In the data rows, the value 128 means zero.
Here is a table of points, one per row:
[139 132 124 115 140 157 100 137 113  98 146  93 133 113 137 167 163 162 153 157 116 105 120 117 118 107 110 149 149 114  63 113  93  87 132  89 163 162 147  77 102 144 107 130 159 132 153 158 137  91 173 122 151 115 115 130  94 102 108 134 129 118 142 110]
[147 154 139 124 158 129 116 138 138 175 171 142 117  96 161 132 179 105 105 154 164 152 166 147 115 146 137 129 138 132 184  99 107 170  97 116 144 148 115 151 110 161 137 134 109 115 121 131 139 146  92 137 158 121 105 146 102  44 152 139 140 144 124 151]
[129  86 164 157 147  84 102 155 139 108 138 182 183 120 105 168  89 133  98 141 104  90 149 155 144 136 112 107 124 139 116  90 158 130 165 124 141 135 105 105 102 120 109 132 180 103  77  91 120 116 123 133 123 166 119 109 104 102 145 113 122 136 109 139]
[125 113 145 119 123 110 116 103  98 175 137 138 121 123 144  80 117 145 141 144 122 100 159 136 110 134  92 115 185 132 101 136 126 104  70 102 116 123 118 141 159 131 104 101 111  97 154  95 109 146 174 127 119 111 118 115  97 178 129 150 106 119 165 120]
[115 131 142 168 160 148 135 140  98 104 121 137 133 150 153 143 129 136 143 118 139 122  98  81  96 128 151  77 141 130 139 113 153 133 165 168 147 152 156 132 130 134  94 100 138 158 143 128 144 139  97 147 110 109 168 115  97 137 137 114 164 123 149 127]
[110 130 154 138 113 130 123 115  95 145 122 146 153 108 163 119 110 111 128  99 160 119 136 121 100 136 177 126 130 136 121 154  97 114 129 129 140 118 110 106 112  90 162 119 110 149 125 145 149 164 102 130 150 143 107 155 124 113  80 124 129 179 144  99]
[110 193 103 138 141 117 125 138 147 143 139 149 113 111 128 109 142 102 133 150 140 133  98 114 149 108 123 148  80 133 136 129 138  79 110 185 163 154 109 163 129 167 127  87 154  87 102 139 143  98 141 121 131 141 140 118 131 159 102 157 112 139 140 107]
[127 132 156 146 122 133 122 153 132 152 155 114 118 110 146 135 170 117  95 103  96 123 139 106 144 134 115 155 158  91  96 116 100 136 147 137 169 120 100 153 106 127 143 133 100 117 169 104 135 145  91 131 122 169 102  98 166 173 162 120 147 150 114 134]
[125 101 112 132 103 122 101 106 133 156 147 104 135 117 143 148  98  77 125 163 141 119  82 150  84 132  88 145 118 111 171 103 165 115 143 106 144 119  99 123 124  98 121  99 138 174 124 130 117 159 139 158 114  87 152 114 126 121 134 123 167 149 125 134]
[115 115 108 152 148 135 110 173  94 137 121 152 149 136 149 125 143  80 103 101 124 155 121 136 121  98 148 147 148 142 142 130 134 101 162 162  88 117 145 103 118 143 168 160 107 135 128 141  98 131 175 122 125 130 132 120 115 126 153 164 122 116 129  93]
[122 137 137  72 168 174  71  78 154 143 129 154 156 123 144  95 141 153 131  98 148 134 137  79 145 158 149 104  75 115  88 151 145 147  84 125 113 127 115 119 119 142 138 177 161 165 139 122 101 115 123 147  55 137 115 128 138 115 151 139 125 135 117  94]
[159 147 120 111 146 170 136 136 159  97 118 142 156 140  82 102 142  96 127 136 154 137  91 141 129 123 125 119 158 148 131  97 114 127 124 117 122 136 141 123 101 145 140  95 146 133 126 164  83 187 118 109 123 150 121  89 125 162  84 102 113 128 150 147]
[ 84 112 148 116 160 160 108 134 113 142 117 101 116 116  88 124  97 174 152 147 123 161 170 128 144 125 130 140 109 162 144 118 141 135 159 109  89 141  95 173 134  93 146 115 129 106 146 130  99 131 131 116 122 151 147 129  80 148 103 161 139 140 116 145]
[170 162 114 130 158 121 138 122 161 122 132 107 128  84 122 134  90 177  91 122 153 151 112 108 127  96 133 174 175 147 121 117 117 130 128 116 106 129 147 124 146 133 148 100 114  98 117  93 128 120 134 141 115 124 134 122 147 121 101 108 140 131  53  95]
[130 147 142  94 107 135 109 147 142  99  87 139 116 121 136 123 143 169  85 106  99 139 132 110  92 173 111 182 103 101 130 112 117 110 131 134 112 106 116 116 159 123 162 107 145 142 103  87 117 133 145  85  90 124 128 134 122  86 105 143 142 114 169 172]
[150 161 143 148 128 136 174  96  92 156 108 128 126 120  70  95  98 123 134 143 119 141 128 120  90 109  93 131 130 118 105 112 156 109 131 130 119 133 174 107 122 121 124 124 108 134 129 124 163  97 102 118 115 132  85 113  96 118 164 119 125 168 170 143]
[119 119 129 119 142 129 147 148 102 101 147  74 147 161 125 100 121 125 131 169 122 130 148 119 165 178  88  96 122 119 140 133 120  92  76 148 106 126 121 137 121 181 138 139  86 132 154 119 135 132 111 119 134 135 139 171 153 107 123 143 153 124 108 133]
[127 127 123  89  88 106 115 147 130 123 104 131 119 108 171 128 117 149 144 133 157  93  89 118 116 156  90 113 118 101 145 157 135  99 148 118 104 176 165 153 136 131 160 120 130 128 163 103  76  84 110 150 136 157 136 136 144 133 142 109 104 141  97 168]
[109 133 117 129 101 119 102 148 154 150 110 116 106 158 100 120 157  97 159 137 114 126 135 165  86 115 137  99 133 130 149 167 147 111 144 110 106 133 104 108 168 146  57 135 107  93 146 120 185 138  94 121  89 136 104  93 136 105  89 116 125 125 123  82]
[ 90 150  99 102 174 105 114  78 128 151 133 116 138 120 104 164 120 152 138  88 134 110 126 152 174 194 159 167 107  91 136 132 155 136 125 143  90 145 157 148 107 144 149 164 124 121 157 124 150 175 158 135 129 100 131 145 139 146 114 104 138 105 167 125]
[120 139 140 114 147 132 109 125 145 125 112 126 135 159 120 147 149 102 113 130 144 110  98 111 122 171  90 123 148 168 134 119 117 153 125 138 116  88 136 137 126  80 129 150 127 127 114 127 151 107  56  68 176  78 113 129 129 160 113 178 115 148 100 103]
[128 144 148  84  95 114 140 150 117 169  83 130 126 206 116 141  85 121 111 142 113 122 105 115 160 128 179 103 126 128  89 161 112 134 137 132 160 117 125 118 137 137 149 147 128 105 128  97 123 123 132 118 127 106 169 118 112 108 112  99 131 114 113 177]
[ 91 125 127 155 130 134 115 128 147  95 106 145 104  87 120 114  94 103  95 111  75 170 134 129 132 114 103  49 109 139  91  93 104 144 101 149 122 175 132 115 121 116 143 134 139 127 144 141 118 130 172 149 133  79 130 123 142 131 136  78 143 114 109 150]
[123 159 163 136 145  91 155 134 149 134 143  77 136 116 153 174 145 109 112 107 134 152 176 170 118 110 108 106 108 127 140 135 148 183 120 103 185 114 124  93 129 168 145 139 108 150 136 143 109 169 101 102 110 136 139 158 136 158 135 136 101 164 129 120]
[115 152 151 147 134 139 136 142 126 123  92 111 116 121 128 135 106 131 188 141 142  81 155 133 116 103 124 102 147 114 122 140 138 164 146 134 140 120 114 170 164 114 189 133 152 120  92 124 111 102 181 121 143 138  88 106 194 113 136 130 144  82 148 158]
[123 126 117 104 134 116 168 131 106 119 182 168 111 127 108 106 173 121 120 140 124 118 150 122 143 123 137 136 124  73  93 100 110 137 135  71  79 102 128 156 104  72 161 120 101 160 105 116 150 128 124 143  79 108 172 136 111 133 122 114  87 109  96  96]
[153  97 116 188 132 152 124 112 150 121 167 119  38 194 133 115 138 131  90 123 168  81 167 169 128 141 155 131  85 148 141 138  97 148 120 119 133 152 122 100 131 161 148 126 148 108 135 111 129 124 104 111 139 114 107 148 120 168 146 107 155 156 110 121]
[125  92  88 160  83 154 181 128 182 159 116 134 133 113 132 137 155 125 141 107 142 105 147 121 138 102 119 104 121 161 105 109 135 118 105 162 129 157 173 146 130 121 113 153 170 150  97 125 133 107 178 112 106 148 147 169 106 144 104 123 118 112 107 159]
[104 119 117 161 123 152 125 158 131 105 128  93 141 100 134 122 104 117 161 153 131 126 152  98 144 100 169 169  96 102 115 145 132 123 102 128 103  79 118 147 107 114 115 137  91 111 154 109 109 130 104  91 119 106 122 126 140 119 136 125  72 117 113 184]
[193  83 137 130 128  92 133 131  75 128 160 103 104 155 150 111 114 110 150 116  97 160  70 140 116 130 130 147 118 104 137 134 110 169 166 162 150 143  94 147  87 115  86 138 149 120 142 141 144 112 128 133 114 122  94 148 145 127  64 141 107  98 139 131]
[135 124 145 120  81 134  91 107 144 103 127 123 124 152 101 127 160 161  91  97 141 121 142 130 137 108 108 133 125 182  99 217 157 143 119 142 121 157 143 175  79 134  97 117  75 169  77 171 150 117 189 148 154 153 123  86 115 116 127 101 127 109 132 126]
[173 135 104  99 118 155 137 128 179 121 108 128 130 129 150 156  87 117 132 107 105 143 176 149 161 136 136 113 149  95 146 141 120  90 155 106 102  93 121 119 112 133 112 103 105 130 119 125 121  90 124 176 144 121 129 107 142 157 128 130 125 106 172 151]
[137 104  74 108 145 157 111 117  77 139 113 154 150 130  99 164 125 117 106 137 115 154 146  74 138 110 128 149 130 133 137 125 124 111 124 127 129 158 149 145 162 150 121  91 173 131 146 140 150 153 158 119 174 128 143 122 167 130 155 130  79 125 119 108]
[133  94 147 106 141 128 161 164 146 186 133 115 133 100 111  95 115 135 141 135 139 129 103 115 125 152 119 157 103 132 137 156 111 173 159 120 120  99 139  68 121 135 130 120 105 126 134 152 156 147 121 140 156 124 149 115 140 125 144 134 159 127 144  87]
[127 161  96 164 127  89 156 123 108 130 149 128 114 110 147 101 142 169 124 110 167 159  99 135 145 111 126  81 106 147 140 134 123 127 148  82 130  95 108 115 145 106  97 177 142 175 129 104 129 139 120  77 158 139 141 106 150 127 137 153 151 134 146 134]
[117 100 122 139 125  86 134  94 134 118 104 141 116 161 200 120 130  95 176 161 125 179  93 114 158 109 112 168 151 140 134 135 137 144 107 105 137 108 153  85 118 109  96 110 134  85  97 148 144 121 129 107 126 144 112 140 137 102 161 106 163 153 143 134]
[ 97 112 139  80 136 105 127 135 115 122 108  82 123 128 132 137  93 132 149 103 128 120 131  99 156 147 141 154 134 125 155  70  89 116 109 115 137 139 120 146 182 135 112 163 120 158  82 153 107 110 107 134 109 134 109 115 103 130 146 110  91 106 126 105]
[136 116 121 140 109 167 148  90  99  84 103 170 110 106 119 156 133 149 122 151 103  80 115 139 111 102 102 111 149 169 201 154 124 123 116 129 177 106 116 103  97 142 128 157 115 113 132 122 149 127 132 151  95 134 173 140 145 141 127 125 130 129 129 124]
[164 159 107 136 113  91 150 118 116  94 117 117 178 141 146 106 139  90 132 160  79 121 129 130  92 148 169 137 105 184 129 132 113 116 159 134 139 118 106 150 165  91 114 132 144 115 154 152 127 138 124 150 160 156 125 147  84 131 169 138 151 111 115 111]
[140 107  90 122 116 120 136 139 132 108 121 145 124 104 109 153 167 182 113 137 105 118 114 200 140  74 164 121 163 129 112 111 162 131 107 184 108 159 100 135 125 140 144  86 139 156  89 129 115 100  90 143 142 101 110 168 124 144 157 129 158  98 124 125]
[140 101 154 140 102 114 131  84 161 107 167 138 136 142  79  88 130 145 139  97 127 136 132 141 103 117 138 120 155  82 145 125 155 122 149 177 152  92 139 125 159 109 108 155 155 110 142 156 115 139 138 130 168 128 161 135 132 103 137 128 127 178 112 139]
[ 98 146 154 145  84 137 144 147 118 109 156 162 129 160 118 163 125 132 154 102 143 148 104 136 143 155 150 139 127 103 116 123 137 141  97  90 125 106 176 118 170 119 103 116 102 114 152 142 106 115 128 183 132 141 121 151 166 115 105 177 100 100 139 115]
There is one direction along which these points spread out most. How far along it is each point below, from 0 to 99? 50 is the average, and the first point above lies past it. One standard deviation of the points above along it is 16.
[122 137 137  72 168 174  71  78 154 143 129 154 156 123 144  95 141 153 131  98 148 134 137  79 145 158 149 104  75 115  88 151 145 147  84 125 113 127 115 119 119 142 138 177 161 165 139 122 101 115 123 147  55 137 115 128 138 115 151 139 125 135 117  94] 64
[139 132 124 115 140 157 100 137 113  98 146  93 133 113 137 167 163 162 153 157 116 105 120 117 118 107 110 149 149 114  63 113  93  87 132  89 163 162 147  77 102 144 107 130 159 132 153 158 137  91 173 122 151 115 115 130  94 102 108 134 129 118 142 110] 63
[193  83 137 130 128  92 133 131  75 128 160 103 104 155 150 111 114 110 150 116  97 160  70 140 116 130 130 147 118 104 137 134 110 169 166 162 150 143  94 147  87 115  86 138 149 120 142 141 144 112 128 133 114 122  94 148 145 127  64 141 107  98 139 131] 32
[120 139 140 114 147 132 109 125 145 125 112 126 135 159 120 147 149 102 113 130 144 110  98 111 122 171  90 123 148 168 134 119 117 153 125 138 116  88 136 137 126  80 129 150 127 127 114 127 151 107  56  68 176  78 113 129 129 160 113 178 115 148 100 103] 27
[125 101 112 132 103 122 101 106 133 156 147 104 135 117 143 148  98  77 125 163 141 119  82 150  84 132  88 145 118 111 171 103 165 115 143 106 144 119  99 123 124  98 121  99 138 174 124 130 117 159 139 158 114  87 152 114 126 121 134 123 167 149 125 134] 35
[125  92  88 160  83 154 181 128 182 159 116 134 133 113 132 137 155 125 141 107 142 105 147 121 138 102 119 104 121 161 105 109 135 118 105 162 129 157 173 146 130 121 113 153 170 150  97 125 133 107 178 112 106 148 147 169 106 144 104 123 118 112 107 159] 79
[164 159 107 136 113  91 150 118 116  94 117 117 178 141 146 106 139  90 132 160  79 121 129 130  92 148 169 137 105 184 129 132 113 116 159 134 139 118 106 150 165  91 114 132 144 115 154 152 127 138 124 150 160 156 125 147  84 131 169 138 151 111 115 111] 36
[127 132 156 146 122 133 122 153 132 152 155 114 118 110 146 135 170 117  95 103  96 123 139 106 144 134 115 155 158  91  96 116 100 136 147 137 169 120 100 153 106 127 143 133 100 117 169 104 135 145  91 131 122 169 102  98 166 173 162 120 147 150 114 134] 35
[170 162 114 130 158 121 138 122 161 122 132 107 128  84 122 134  90 177  91 122 153 151 112 108 127  96 133 174 175 147 121 117 117 130 128 116 106 129 147 124 146 133 148 100 114  98 117  93 128 120 134 141 115 124 134 122 147 121 101 108 140 131  53  95] 59
[130 147 142  94 107 135 109 147 142  99  87 139 116 121 136 123 143 169  85 106  99 139 132 110  92 173 111 182 103 101 130 112 117 110 131 134 112 106 116 116 159 123 162 107 145 142 103  87 117 133 145  85  90 124 128 134 122  86 105 143 142 114 169 172] 64
[123 159 163 136 145  91 155 134 149 134 143  77 136 116 153 174 145 109 112 107 134 152 176 170 118 110 108 106 108 127 140 135 148 183 120 103 185 114 124  93 129 168 145 139 108 150 136 143 109 169 101 102 110 136 139 158 136 158 135 136 101 164 129 120] 21
[104 119 117 161 123 152 125 158 131 105 128  93 141 100 134 122 104 117 161 153 131 126 152  98 144 100 169 169  96 102 115 145 132 123 102 128 103  79 118 147 107 114 115 137  91 111 154 109 109 130 104  91 119 106 122 126 140 119 136 125  72 117 113 184] 52
[135 124 145 120  81 134  91 107 144 103 127 123 124 152 101 127 160 161  91  97 141 121 142 130 137 108 108 133 125 182  99 217 157 143 119 142 121 157 143 175  79 134  97 117  75 169  77 171 150 117 189 148 154 153 123  86 115 116 127 101 127 109 132 126] 76
[147 154 139 124 158 129 116 138 138 175 171 142 117  96 161 132 179 105 105 154 164 152 166 147 115 146 137 129 138 132 184  99 107 170  97 116 144 148 115 151 110 161 137 134 109 115 121 131 139 146  92 137 158 121 105 146 102  44 152 139 140 144 124 151] 21
[109 133 117 129 101 119 102 148 154 150 110 116 106 158 100 120 157  97 159 137 114 126 135 165  86 115 137  99 133 130 149 167 147 111 144 110 106 133 104 108 168 146  57 135 107  93 146 120 185 138  94 121  89 136 104  93 136 105  89 116 125 125 123  82] 30
